(in the rows, 128 means zero)
Each named turn below is shown by a few rows before and after it. Which turns, in which order, take the first row of each later pair to the second? The first pair is answered.
turn mamen:
[148 167 133 144 131 106 114 132 134 111] -> [136 158 148 113 130 117 102 142 117 105]
[175 122 118 108 114 120 112 119 119 104] -> [173 114 117 111 116 121 105 122 110 110]
[140 179 141 117 109 114 156 116 155  91] -> [109 131 155  97 119 144 108 147  83  98]
[182  98  88 161 143 140 137 131 135 158] -> [184 133 124  88 134 132 159 123 172 138]
turn mer:
[146 149 139 184 133 125 117 104 168 163] -> [181 107 132 123 124 151 100  89 127 167]
[132 117 117 131 137 157 116 138 119 160] -> [122 132 148 142 114 142  94 134 117 118]
[ 85 140 164  55 162 127 126 166 138 128] -> [ 74 148 167  69 161 120 130 169 147 125]
[126 173 133 140 132 115 170 122 207 139] -> [176 112 132  49 115 151 142 101 146 140]
turn vosof:
[ 83 144 174 100 150 129 109 173 135 161] -> [ 90 171 156 141 154 110 119 179 158 155]
[143 136 123 136 122 142 115 147 114 133] -> [150 140 122 140 122 138 120 144 122 132]
[105 180 141 128 131 104 121 178 144 100] -> [130 182 140 125 114  97 138 151 163  98]
Pairs:
Each pair is 2 to 3 turns apart.
[110  95 144 199 134 136 153  93  97 192] -> [117 108 143 225 125 115 116 117  77 150] | mer, vosof, vosof
[159 123  93 148 140 129 133 138 113 136] -> [157 132 124  84 135 133 144 128 130 130] | mamen, vosof
[132 148 125 132 119 116 152 107 163 134] -> [113 108 131 154 121 132 102 127  96 132] | mamen, mamen, mer
[ 99 107 207 160  63 136 113  73 104  96] -> [ 92 155 184 216  80 102 135  97 149  91] | vosof, vosof, mamen
[151 126 110  88 118 135 112 143 105 111] -> [129 155 130 127 109 113 110 143 121  86] | mer, mer, mer
[ 88 119 147 117 137 144 151 139 129 160] -> [ 82 133 155 130 134 134 152 139 133 147] | mer, mer
[153 163 117 145 111  99 127 117 146  91] -> [149 107  89 107 139 143 119 139  93 142] | mer, mamen, mamen
[ 82 120 147 166 147 133 112 159 127 142] -> [113 139 141 191 128 109 122 133 156 126] | mer, mer, mamen
[143  91 180 139 123 126  89 115  97 140] -> [122 105 140 182 161 121 111 149 114 175] | vosof, mer
[123 122  96 155 131 111 146 134 149 147] -> [110 133 146  86 119 116 135 138 147 117] | mamen, vosof, mer
[108 131 116 194 144 104 116 143 117 126] -> [139 101  83 162 151 122 109 143  92 146] | mer, vosof
[152 116 101 140 121 123  98 121 133 124] -> [151 126 125 105 114 126 105 111 146 116] | mer, vosof, mamen
[145 139  71 159 145 113 134 167 115 118] -> [160 157 114  77 127 114 159 139 147 100] | mamen, vosof
[180 143  63 159 122 105 129 124 153 128] -> [183  86  82 114 107 141 119  93 115 148] | vosof, vosof, mamen
[104 152 161 144 126 101 102 162 137  91] -> [107 138 166 128 120 110  91 159 118  87] | vosof, mamen
[123  82  98 202 117 130 126  94  89 175] -> [143 156 152 124  85  98 171  59 178 123] | mamen, mer, mer
[115 155  82 132 124 143 143 128 174 142] -> [ 94 118  88 130 133 165 107 152 121 149] | mamen, mamen
[166 116 106 113 113 122 109 126  95 118] -> [152 123 101 133 125 119 100 149  88 119] | vosof, vosof
[120 150 147 112 151 135 130 120 101 144] -> [126 159 131 154 145 121 134 113 113 141] | mer, mamen, vosof
[ 95 131 152 153 116 130 134 114 144 122] -> [120 113 126 114 125 149 151 110 143 150] | mer, mamen, mamen
[160 156 126 106 130 115 127 119 132 102] -> [151 167 121 123 137 112 132 121 143 107] | mer, mer, mer
[122 157 141  93 150 117 130 164 135  92] -> [143 144 129  75 148 124 131 153 129 100] | mer, vosof, mer
[146 152  90 131 130 109 125 131 140 128] -> [112 140 115 111 137 122 102 158 107 123] | mamen, mer, mamen
[147 133  73 151 136 128 121 178 130 119] -> [182 127  92 122 101 122 118 138 132  88] | vosof, mer
[135 171 143 122 121 112 141 115 171 100] -> [127 156 132 106 135 135 164 110 173 135] | vosof, mer
[ 86 126 146 144 144 141 125 144 108 150] -> [123 143 132 158 126 122 162 100 154 145] | mamen, vosof
[198 117  80 107 120 127 114 127 119 116] -> [193 108  68 123 128 129 112 136 108 127] | mamen, vosof, mamen
[ 92 168 139  75 104 124 160 149 150 140] -> [ 83 170 138  86 113 122 154 161 144 140] | vosof, vosof
[ 95  98 161 114 145 165 146 107 123 152] -> [ 88 152 153 141 158 132 162 132 165 137] | vosof, vosof, mamen
[157 123 135  89 113 150 120 127 133 130] -> [153 123 118 100 130 149 141 134 143 151] | mer, mer
[115 111  92 144 122 128 131 125 128 165] -> [100 122 100 161 124 119 123 139 126 151] | mer, vosof, mer
[ 91 163 127 206 149 110 104 178 146 116] -> [201  96  76  92 127 152 137 102 134 160] | vosof, mer
[129 110  97 100 171 144 123 171 106 166] -> [147 142 123 126 134 105  80 167  97  89] | vosof, mer, vosof
[191 119 102  66 121 133 136  99 125 121] -> [123 169 137 184 114  91 113 124 142  78] | mamen, mer
[129 174  97 149 154 109 168 136 178 144] -> [145 168 155 111 103 108 150  90 170  93] | mer, mer, vosof
[104 183 143 169 104  75 121 108 168 102] -> [ 73 127 139 185 115 102  72 140  88 117] | mamen, mamen
[186 148 131 110 131 100 151  85 168 149] -> [103 126 137 119 178 122  96 178  97 165] | vosof, vosof, vosof
[ 98 118 168  87 149 153 121 159 119 126] -> [140 157 121 176 141 109 152 136 172 121] | vosof, mamen, vosof
[116 141 143 171 117  97 115 118 137 110] -> [122 128 103 160 145 113 146 121 145 160] | mer, mer, mer
[134 115 140 181 102 131 107  88 127 110] -> [120 105 173 123  99 151 106  86 115 112] | vosof, mamen, vosof
[190 190 107 133 133 102 145 147 176  78] -> [111 193 120 129 177 120 143 207 164 113] | mamen, mer
[136 137 108 101 150 133 148 144 144 150] -> [113 142 112 133 155 128 142 157 141 149] | mamen, mer, mer
[110 117 157 121 132 149 153 112 137 166] -> [118  98 164 104 126 152 122 126 100 143] | vosof, vosof, mer
[ 76 130 150  89 165 155 146 167 132 165] -> [105 174 115 140 159 118 171 153 185 155] | vosof, vosof
[100 140 125 153 124 127 143 161 144 129] -> [112 125 129 134 115 129 112 170 108 108] | mer, vosof, mer
[169 142 129  60 133 120 130 147 146 112] -> [154 156 151  80 124 113 141 132 166 104] | mer, vosof
[158 131 129  91 106 132 138 106 133 118] -> [ 98 159 145 145 126 121 135 139 146 114] | vosof, mer
[ 97  95 119 120 134 148 128 115 128 152] -> [ 91 120 124 134 136 131 148 111 163 149] | mer, mer, mamen
[145 116 116 101 118 105 125 131  93  93] -> [142 139 111 130 119  92 165 110 143 108] | mer, vosof
[123 155 105 144 151 143 123 139 135 170] -> [125 154 141  94 135 144  91 150 112 131] | mamen, mer, vosof
